One turn sends every row of this set to another row. A few are shown first. Where does it send the rows asked after them?
miv: [-22  -3  13  -3  10   6 -18 -16  -6  16 -20  -2   5   9 -15  -5  -5  -4
 -11  25 -13 -30  18  -9  -6 -12 -21   2   9  10  -5]
Lurog: [  2  30   7  -1 -37  -1  -9   2 -11 -18  14  28  -9  -8 -26   7  -9  -9
  12   6  39   2  -2 -29  -5   2  -4 -30 -23   9   6]
perab: [  2  23   8   8   0   3   7 -20  -7 -13  17  28  15   6 -11  22  10 -15
 -20   4  14  17  -6  -3  -9  14   7   7 -20 -26   6]
parus: [-23   7   8   5   7  17   2 -28  -6  15   6   0 -14  -3  -8  11 -10  -6
 -10   2 -12 -37  23 -28   8  -8   2  -2  15  20   1]
lete: [  8  18   7   5  -6   0  -8 -24  -5 -16  13  36   5   4 -18  17  20 -15
 -22  -4  17  23  -5  -4  -4  11   3   5 -12 -20   8]
sofaz: [ -9  11  14  14 -31  -5  -1 -27 -22 -19  21  10  -1   3   7  12  19 -28
   5  -3  50   0  -3 -18 -18  -5 -21 -17 -13  -3 -13]
daval: [-11  17  16  11 -34  -4   1 -25 -14 -17  14  11  -7  -4   5  21  12 -32
  12   0  49  -5  -1 -20 -20  -3 -16 -19 -21  -5  -7]
buk: [  3   4   8  -3  -8 -14   2 -11  -8  10 -11  14  -4   2 -13   7  -6 -36
   6  11  26  41  -7 -14 -15  20  -8  -1 -24  -1  13]
dud: [  2  27  10 -10 -40   2 -16   8  -6 -21  14  28   2   0 -31   8  -4   0
  13   5  28   0   2 -26  -1   0   4 -17 -19   7  11]
pufum: [  3   1   6  -5 -12 -13  12  -2 -16   6   3   7  -2   4 -11  -1  -9 -31
   0  22  21  37  -5 -13 -18  21  -7   1 -27  -2  20]
voniz: [-18   9  15   2   6  13   1 -27  -3  12   4   0 -16  -2  -8  12 -11   0
  -4   5  -6 -39  25 -19  12  -1   0  -6  22  14   7]
likif: [ -1  -1   1  -2 -13 -12   3 -10 -16   8  -4   7  -3   2  -7   1  -2 -32
   6  10  27  41  -7 -20 -17  22  -4   7 -22   0  20]
sigal: [  5  24  10  -4 -39  -6 -16   0 -21 -19   7  28  -8  -4 -21   6  -8  -3
  11  10  35   2   0 -33  -1  -3  -2 -19 -16   8  15]
momu: [-17  -4   6  15  10  12   0 -24 -10  12  16   1 -20  -7 -13  -9 -20 -15
  -5   5 -18 -21  25 -20  12 -18 -20 -12   7  16  -4]
Zezu: [  1  20  10   8  -4   3  -5 -27  -2 -15  12  30  17  10 -16  25  17 -19
 -15 -13  17  17 -10   0  -7   6   4   5 -10 -22   3]
salop: [-25   1  -9   9   1  -7   0 -11 -17  26  -9   2  13   6 -13   3  -7  18
  12  12 -10 -13  20 -15  21  -7 -14  10   9   9 -17]
noz: [-30   6  -1  13   5   1  -4 -17 -22  22  -6   0  10  12 -13   9  -9   5
   5  18 -21 -18  21  -9  14  -7 -16  -1  14   3 -15]
fupo: [-16  -4   1  16   9  10  -6 -20  -9  13  11  -4 -19   1 -17 -11 -25 -20
  -1  -4  -9 -24  26 -19  10 -12 -27  -7   6  14 -11]
lon: [-15 -10   2  -1   7  -2 -15 -21  -2  13 -24   8  12  -4  -2   1   1  -3
  -5  24 -13 -25  18 -14   0 -19 -21  15   4  10 -19]
ved: [-28   4  16   4   4   8   2 -21 -16  20  -2 -10  -9   4  -8  11  -9   0
  -3  17 -14 -38  25 -15   6  -3  -6 -12  19  14   5]
kig: [  6  28   8   4   1  -1   1 -22  -3  -5   1  35  15   4 -14  25  13 -17
  -9  -3  18  27  -9  -3  -5  15   7   4 -15 -18  -2]
rapa: [-14   3  14  11 -31  -7  -2 -25 -17 -14  20   4   0   7  12  16  14 -34
  18  -1  41   3   0 -16 -26  -7 -21 -13 -17  -5 -12]
bafep: [ -5  17  23   7 -29  -4  -3 -25 -21 -19  16  10   5   7  16  13   7 -33
  11   9  45  -1   4 -24 -17   0 -25 -15 -16  -7 -11]
Kibop: [-24  -3  -8   2   1  -2  -2 -14 -14  25  -8   4  17   0 -10   0  -1  16
   6  19 -13 -13  18 -16  13 -14 -13   6  12  16 -22]
lis: [-13 -10   8  -1  12  -3 -15 -20   0  13 -21   5   9   2  -3  -3   2   3
  -8  13   0 -26  21  -4  -4 -19 -21  14   8   7 -16]
vuvis: [-21   5   4  16  12  12 -10 -16 -13  14   7  -2  -9  12 -20  -7 -24 -11
  -5   8 -19 -31  23 -15  11 -20 -28 -11   7  10  -6]
fabi: [  4  -3   3  -4 -17 -13   2  -5 -12  12  -5   6  -6   4 -15   4  -8 -35
  15   9  18  41  -4 -19 -14  17  -5   0 -23   4  23]
muf: [  9  31  12  -3 -36   1 -12   0 -18 -21  14  28   5   3 -19   3  -9  -1
   8  15  34   4   0 -35   3   3  -7 -20 -16   9   3]

momu goes to lon
lete goes to sigal
Now these:
fabi goes to rapa
ved goes to noz
pufum goes to bafep
kig goes to Lurog

